(in the rows, 128 means zero)
The rows below come in pairs that one turn or mirror swaps. Which row does each named row swap with?
The rows were stretched afterwards, more along some directions than others.
Z839: [121 130 118 143 119 147 125 123 127  88 139 129 131 120 125 138 143 131
 136 142 132]
Z165: [104 142 113 118 143 145 111 116 140  92 138 148 131 141 150 142 114 129
 170  99 113]
Z969: [116 149 130  80 135 118 136 150 126  89 133 127 138 128 111 159 118 139
 121 108 120]
Z377: [113 134 117 122 128 141 152 100 124  93 135 132  97 122 138 119  91 138
 139 133 127]
Z28: [137 160  96 122 130 148  97 121 129  91 147 134 154 137 101 161 139 121
 133  85 124]
Z630: [168 141 145 107 139 137 131  90 148 117 136 118 140 117 140 168 117 130
 114 109 103]
Z183: [129 156 142  98 147 132 146 115 147  98 141 143 129 142 155 145 104 135
 124 127 130]
Z562: [143 136 145 108 143 149 125 119 135 116 148 122 160 128 120 162 140 138
 112 117 100]
Z474: [119 129 105 132 121 126 134 116 126  91 141 103 124 123 115 120 140 143
 125 106 141]
Z857: [134 160 105 109 143 128  96 107 150  78 141 111 145 136 127 152 127  99
 140  84 132]
Z214: [132 114 138 123 143 134 118 109 124 110 136 114 115 127 136 114  83 137
 169 100 106]
Z258: [123 142 118 112 132 124 128  98 133  76 138 128 106 127 132 147  86 103
 157  86 122]
Z934: [122 136 118 100 156 154 118 118 107 107 126 121 133 145 145 148 107 122
 131  88 105]
Z582: [167 131 122 113 120 136 145  96 133 106 146 124 127 130 113 168 137 129
  89  99 109]
Z841: [ 96 144 125 108 127 145 130 111 152  87 136 146 157 131 123 150 142 143
 120 133 121]
Z711: [135 138 140 125 143 145 113  98 123 112 106 121 158 129 106 135 118 109
 139 100 118]
Z820: [129 112 141 112 145 142 148  97 109 122 134  93 135 124 107 133  97 113
 114  97 114]
Z465: [142 139 107  94 134 135 136 116 124  92 141 132 118 137 106 169 126 123
 106 111 116]
Z378: [108 153 140 100 146 130 124  98 161  93 138 152 155 131 123 151  97 125
 169 101 117]
Z743: [152 139 154 122 144 133 109  96 142 110 133 110 136 114 126 130 101 120
 164 109  92]
Z758: [103 137 113 107 126 129 123 104 132  72 128 147 121 135 154 134  95 134
 150 120 136]
Z217: [109 148 141  82 149 123 148 118 139 103 133 112 116 129 151 139  96 115
 114 118 138]
Z984: [147 149 124 138 140 139 132 103 133 103 139 141 115 130 149 142 131 125
 129 132 120]
Z586: [153 169 144 116 150 129 117 117 141  85 112 159 139 125 102 150 125 137
 156 113 105]
Z134: [126 161 130  96 140 126 139 119 142  92 138 138 127 146 148 153 123 133
 120 131 155]
Z177: [119 149 128  94 132 140 153 122 143  91 108 128 131 125 119 147 122 146
 105 107 113]
Z940: [135 129 143 108 146 142 111 110 106 109 120 112 165 125 118 147 113 122
 119  88 108]
Z218: [168 131 132 131 136 137 142 105 124 115 120 132 123 124 115 155 136 135
 109 131 101]
Z580: [111 145 122  95 131 128 130 132 145  88 152 138 129 130 148 152 106 152
 149 107 121]
Z19: [104 122 112 131 144 133 120 101 110  94 149 125 120 122 135 131  88 112
 165  85 111]
Z209: [135 128 113 129 133 142 100 116 137 102 141 135 158 148 147 150 142 125
 147 134 107]
Z40: [143 154 150 140 150 139 128 107 123 102 116 139 156 124 108 144 133 120
 145 113 107]
Z175: [116 107 126 148 130 150 116  87 128 111 144 116 127 131 132 116 109 108
 159 115 115]
Z387: [110 154 118 105 147 127 124 104 124  86 119 130 117 118 138 137  78 120
 162  95 128]
Z36: [120 110 109 133 121 114 153 125 123  87 138 129 125 129 114 135 144 145
 107 138 143]
Z366: [128 152 115 115 134 118 161 126 133  85 122 138  93 125  94 137 120 127
 110 114 123]
Z913: [126 150 106 127 133 112 127 119 130  73 144 119 122 137 109 138 135 128
 146 120 149]
Z172: [146 130 142 124 154 139 133  99 129 123 125 118 127 125 110 135 115 102
 122 100  88]
Z69: [101 118 139 110 157 126 136 119 113  95 148 122 123 121 140 148  83 119
 167 114 124]
Z650: [105 136 131 117 143 121 157 124 111  93 135 120 108 106  99 135  92 139
 141 101 125]
Z627: [135 126 115 126 126 144 112 124 132 105 152 127 162 148 122 157 155 137
 128 107 119]
Z442: [129 132 144 124 138 147 144 122 111 121 135 129 144 117  91 139 123 153
 120  97 103]
Z929: [144 135 152  99 139 116 162 110 141 106 129 120 115 121 108 156 107 119
 105 101 119]
Z891: [ 95 113  97 119 119 136 130  94 145  91 166 122 111 141 150 129  91 124
 149  97 136]
Z881: [125 147 122 110 138 138 128 138 130  97 125 125 148 125  93 159 138 136
 120  78 112]
Z698: [112 134 118  89 149 143 109 132 112  94 149 126 137 138 122 165  95 127
 132  88 106]
Z320: [126 162 140  94 154 144 132 124 154 104 128 131 155 132 136 148 121 127
 116 140 118]
Z882: [127 108 139 112 137 139 117 122 111 115 142 118 114 121 150 120  89 125
 136 112 104]
Z481: [109 143 103  97 126 128 135 127 149  73 163 139 114 143 144 157 119 143
 129 129 141]
Z571: [119 125 134 136 123 136 137 118 125  94 122 139 133 125  86 125 121 129
 135 106 118]

Z40 pairs with Z258
Z366 pairs with Z172
Z175 pairs with Z650
Z586 pairs with Z857
Z841 pairs with Z698

